Some points:
< 19 -28  23  -3 -19 -10 -59 -46  19   9  50  24  29   6  -9  -4   3 -19  16  25 -45   8 -31  45  35  59  54   7  61 -10 -16  33  60  25 -93 -56 -47   6 -39 -27   2  44 -37 -78>
< -21   52  -28   11 -114    8  -73   15   -6   -2   17  -41  -32   32  -42  -43  -25   19  -81   28  -56  -15   13   46    5  -49  -82  -14   10   21  -16    8  -38   13  103   42   18  -25   60   85  -46   39  -12    0>
< 31  78  25 -56  72 -15  42  19  56 -10 -28 -33  21  83  32  51  32  35  80 -41  41  -8 -40 -17  10 -19  15  -6   0   3  80 -11 -20  32  -9  -4   8  44  11 -25 -24 -13  35  17>
<-11 -63  -1 -13  21  36  -1  68  20  42 -32  17  -9 -41   2 -57  22  -3  25 -49  36  13  52 -42 -15   0 -37 -61  15  27  35 -23 -18 -99  -8 -29   6 -36  36 -22 -62  33 -17 115>
<   9   73  -36 -103    0  -83   23    1    6  -12    3   -2   11   26    5   39  -12  -13  -17    1  -35  -27  -27  -30  -31  -58 -107   -8   67    6   28   12   21   19  101  -28  -37   15   57    2  -17   32    6    8>
<-31 -63  -3  38  26  17  51  44  26  26 -47  44 -32 -98 -32 -16 -17  27  -8   5  29  40  44 -36 -26  36 -54 -33 -10 -23  32 -28  35 -61  75 -22   2 -11  -6  -5   3 -42 -75  62>
< -1  -6  41  18  71  67  39  77  54  16 -28   1   0  29  -5 -16  16  48  64 -41  49  17  28 -44  21  46   5 -75 -65   2  40 -40 -58 -46 -63 -30   6   3  -4   1  -7 -17 -28 107>
<  3  29  25 -70  35 -78  10 -16   1  -9 -46   7  18  23  40 -15  59 -49  51 -67  30 -43 -19 -10  11 -39  51  10  55  44  32 -57  -4  53 -19 -57  16  55 -55 -34 -47   4  71 -27>
< -44  -63    0   43   19   32   66   59    8   24  -60   46  -18 -104  -22  -30  -19   34   -2   -6   38   38   47  -43  -30   24  -61  -21  -21  -30   27  -35   30  -61   83  -21  -10   -3    3  -18    3  -39  -65   60>
<-21   2  -1  82 -93  19 -41   2  14  14 -37 -27 -58 -38 -32 -30 -14  38 -56  33   0  27  13  62  -6 -22 -14  35  -3  -9  18   7  12  11 120  76  58  -9  15  52 -39 -27 -26 -31>
<-18   1  60  68   7  18  -8 -12  93  66  36 -12  20   3 -29  47 -41  67 -15  71  -1  33 -50  12  37  39  43  50  -1 -38  -3  12  21  63 -29  11  -1 -11  11  -9  43 -55 -38  32>
<-12 -50 -50 -41  67  -6  12   9 -59 -19  29  27 -12 -19 -27  14 -24 -28 -42  -3 -20  -4  75 -69 -16  30 -38 -93 -58  21 -47  -6 -53 -51 -45 -38   7 -45 -10  28  71   5 -19  58>
<  38   56  -13  -54   34  -51   74  -37  -21  -87  -17   32   14   18   31   21   41  -43   74  -35    1  -32  -53   15   -8   11    2   15   33  -17   31  -27   62   23   26  -44  -58   86  -77  -27   -7   -7   12 -114>
< 12 -19 -47 -46  94 -74  46 -62 -33 -34 -22   6 -15 -36  10  92   2 -14  -2   2  28  14   9 -22 -33  -4  36  22  -3  -3  34  12  36  26  37  21  49  11 -41 -29  55 -61  27 -67>
< 56  45 -45 -70  18 -32  66   1   4 -66   4   7   4   3  31  42  18  -5  60 -20   0   2 -56   9 -48  -9 -70  23  59 -24  57  33  75 -48  91   8 -66  35  29 -35 -51  23  -2 -59>
<-11 -64   0 -14  22  35  -2  70  20  42 -33  17  -9 -41   2 -57  21   0  26 -50  36  15  54 -42 -15   2 -36 -62  14  27  36 -21 -18 -98  -9 -31   6 -36  36 -22 -62  35 -19 112>
<-40  -6 -20  75 -79  29 -43   2  22   2 -25 -32 -52 -41 -56 -34 -15  59 -58  31   0  29  16  71   6 -13 -23  27   2  -1  35 -18  12  12 127  72  60 -11  10  56 -52 -36 -32 -42>
<   4  -41  -32   17  -27   29 -102  -18  -49  -10   11  -61  -37   25   -1  -33   28  -11  -34  -26   14    0   54   47   11  -29   82   -7  -35   66  -16   13  -81  -17  -45   83  109  -54    3   40  -43   20   73  -21>
<-46 -96 -11  35  11  18 -24 -42 -42  54  27   3  41 -68   4  17 -33   1 -47  38  12  22  18 -13  -4 -10  62  73  -5 -12 -50  28  20  16 -48  34  17 -53  20 -61  64 -22  29  -7>
< -19   34  -65 -102   49  -37   58  -11 -109  -51  -14   -2   52   21   38   40  -11  -23   -5  -32   -3  -36   21  -61  -39  -70  -53    9  -26    1  -15    7  -22   25   33   -6  -28   19   32  -37   60   17   68  -41>
<127  79  30 -40 -44 -63  81   7 -40 -19 -54  26 -12  11 127  51  18 -86  69 -19   2  -5 -67 -30 -96 -53 -37  62  33 -59 -13 127  76 -52 -17  25 -77  49  55 -57   2  61  27 -19>
< 27 -31 -10   2 -51  23 -36  -8  35  26  83   1  28 -18   4  -2 -15  -4  -1  38 -35  15 -57  32 -10  12 -26  49  82 -17 -21  62  66 -57 -12  17 -71 -45  70 -37 -46  56 -19   8>
<  25  -40  -10    5   13   28   65   83    8  -48   20   40  -22  -59   -5  -28   -2   19   36  -30    9   32    1  -20  -43   63  -69  -31   -6  -11  -12   -2   16 -120   40  -26  -65   -4   10    2  -57   12  -43   35>
<  23   77   -7  -98  -13 -109   25   21    5  -11    6    0    3   21   22   38  -15  -18  -23   -5  -34  -24  -39  -38  -44  -58  -92   12   64   13   -9   25    4   24   83  -32  -36   17   58    9  -28   32   28   18>
<-26 -61  -5  42  26  11  51  35  33  27 -37  44 -38 -98 -34 -13 -16  17 -13  11  27  34  35 -34 -24  35 -52 -31  -4 -20  27 -33  36 -63  74 -17   5 -16 -10   2   2 -48 -73  73>
<  -1  -59    7   -9   14   32    0   65   15   49  -40   19  -11  -39   15  -55   22  -15   27  -47   36   12   51  -46  -21   -5  -33  -58   12   22   29  -10  -16 -100  -23  -26    5  -35   39  -25  -53   38  -16  120>
<  45   36   44  -19   -9 -114   60   14   17   17  -59   19  -30  -48   59   54   -6  -19    1   -1   21   18  -45  -31  -68  -39  -11   74   46  -20    0   49   50   23   70    5    3   36   19  -25  -14  -25   27   -1>
< -44  -18  -42  -34   14   12   22   55   13    2   20   27   -3  -31  -58  -32  -27   17  -36    1  -25   -5   40  -48   -7   13 -127  -83    7   12    4  -49  -17  -60   78  -55  -38  -29   35   33  -13   15  -61   93>
<-88 -46  46  66 -47  28   6 -24 -24  67 -37  34  69 -66   9 -58 -14  -5 -15  20  15 -13  -6   0  29 -27  44  88  17 -33 -36 -48  45  77 -15 -30 -33  24 -25 -70  44 -25   8 -25>
<-47 -11  33  58  29  33 -10 -11 105  48  55 -18  29   0 -65  42 -41  98 -17  69   0  35 -45  25  54  52  29  37   6 -27  22 -25  20  64  12   6   1 -14   3  -3  24 -69 -47  17>
<  -1    2   -1   31  -98   40  -93   23    8   30  -23  -54  -34   19    2  -72   25    7  -22  -20    7   -1   22   57    5  -58    2    6   22   41   23   12  -38  -28   36   70   62  -35   57   34 -102   48   30   21>
< -10   -5  -26  -36   -1   19   10   39  -14   33  -36   37   -5  -15  -17  -15  -26  -11  -18    6  -30    6   67  -60  -21   -1 -122 -103   -7  -22   25   23    9  -60   20  -55  -39  -20   51    6   39   53  -91   81>
<  44   44  -44 -107   51 -101   17  -49  -67  -31   13   -1    2   38   39   85   -8  -66  -24    0  -29  -31    3  -53  -40  -45  -17  -13    2   14  -28   53  -14   26  -25   -7    7   -2   12   -1   69   20   51  -20>
<-18 -50 -50 -39  64   1  18  14 -66 -20  23  28  -6 -21 -23   8 -25 -25 -39  -7 -16  -5  77 -72 -18  25 -42 -88 -63  18 -48  -9 -54 -51 -41 -38   2 -41  -6  23  72   6 -16  57>
<  6 -22  -6  31  27  39  83   3 -21 -58  -4  66  -8 -37  -3 -49  29 -53  53 -26  12 -26   0 -12   4  62 -12 -43 -29 -20 -17 -74  29 -65 -23 -54 -64  39 -95   1  15 -23 -41   0>
<  6 -28   2  20  33  32  71  21 -24 -60 -16  66  -7 -36  -5 -45  25 -29  58 -35  10  -7  15 -12   3  76  -8 -55 -32 -19  -8 -57  24 -56 -28 -70 -59  45 -92  -2  10 -11 -51 -24>
<  -1    2   -1   31  -98   40  -93   23    8   30  -23  -54  -34   19    2  -72   25    7  -22  -20    7   -1   22   57    5  -58    2    6   22   41   23   12  -38  -28   36   70   62  -35   57   34 -102   48   30   21>
These points spread out most along one direction. Take the direction at right angles to it along which they spread out most. Then take the direction at right angles to both along which they spread out most. Go by this last direction. Where along it does each point below lie, from 0 to 99? 50 is the average, and the first point above lies past it. One standard deviation of the points above along it is 16.
<-11 -63  -1 -13  21  36  -1  68  20  42 -32  17  -9 -41   2 -57  22  -3  25 -49  36  13  52 -42 -15   0 -37 -61  15  27  35 -23 -18 -99  -8 -29   6 -36  36 -22 -62  33 -17 115> ~ 36
<-46 -96 -11  35  11  18 -24 -42 -42  54  27   3  41 -68   4  17 -33   1 -47  38  12  22  18 -13  -4 -10  62  73  -5 -12 -50  28  20  16 -48  34  17 -53  20 -61  64 -22  29  -7> ~ 75
<  3  29  25 -70  35 -78  10 -16   1  -9 -46   7  18  23  40 -15  59 -49  51 -67  30 -43 -19 -10  11 -39  51  10  55  44  32 -57  -4  53 -19 -57  16  55 -55 -34 -47   4  71 -27> ~ 55
<  -1    2   -1   31  -98   40  -93   23    8   30  -23  -54  -34   19    2  -72   25    7  -22  -20    7   -1   22   57    5  -58    2    6   22   41   23   12  -38  -28   36   70   62  -35   57   34 -102   48   30   21> ~ 31
<-40  -6 -20  75 -79  29 -43   2  22   2 -25 -32 -52 -41 -56 -34 -15  59 -58  31   0  29  16  71   6 -13 -23  27   2  -1  35 -18  12  12 127  72  60 -11  10  56 -52 -36 -32 -42> ~ 51
<-26 -61  -5  42  26  11  51  35  33  27 -37  44 -38 -98 -34 -13 -16  17 -13  11  27  34  35 -34 -24  35 -52 -31  -4 -20  27 -33  36 -63  74 -17   5 -16 -10   2   2 -48 -73  73> ~ 56
<-12 -50 -50 -41  67  -6  12   9 -59 -19  29  27 -12 -19 -27  14 -24 -28 -42  -3 -20  -4  75 -69 -16  30 -38 -93 -58  21 -47  -6 -53 -51 -45 -38   7 -45 -10  28  71   5 -19  58> ~ 47
<  23   77   -7  -98  -13 -109   25   21    5  -11    6    0    3   21   22   38  -15  -18  -23   -5  -34  -24  -39  -38  -44  -58  -92   12   64   13   -9   25    4   24   83  -32  -36   17   58    9  -28   32   28   18> ~ 27
<-11 -64   0 -14  22  35  -2  70  20  42 -33  17  -9 -41   2 -57  21   0  26 -50  36  15  54 -42 -15   2 -36 -62  14  27  36 -21 -18 -98  -9 -31   6 -36  36 -22 -62  35 -19 112> ~ 37
<  -1  -59    7   -9   14   32    0   65   15   49  -40   19  -11  -39   15  -55   22  -15   27  -47   36   12   51  -46  -21   -5  -33  -58   12   22   29  -10  -16 -100  -23  -26    5  -35   39  -25  -53   38  -16  120> ~ 36
<-31 -63  -3  38  26  17  51  44  26  26 -47  44 -32 -98 -32 -16 -17  27  -8   5  29  40  44 -36 -26  36 -54 -33 -10 -23  32 -28  35 -61  75 -22   2 -11  -6  -5   3 -42 -75  62> ~ 56
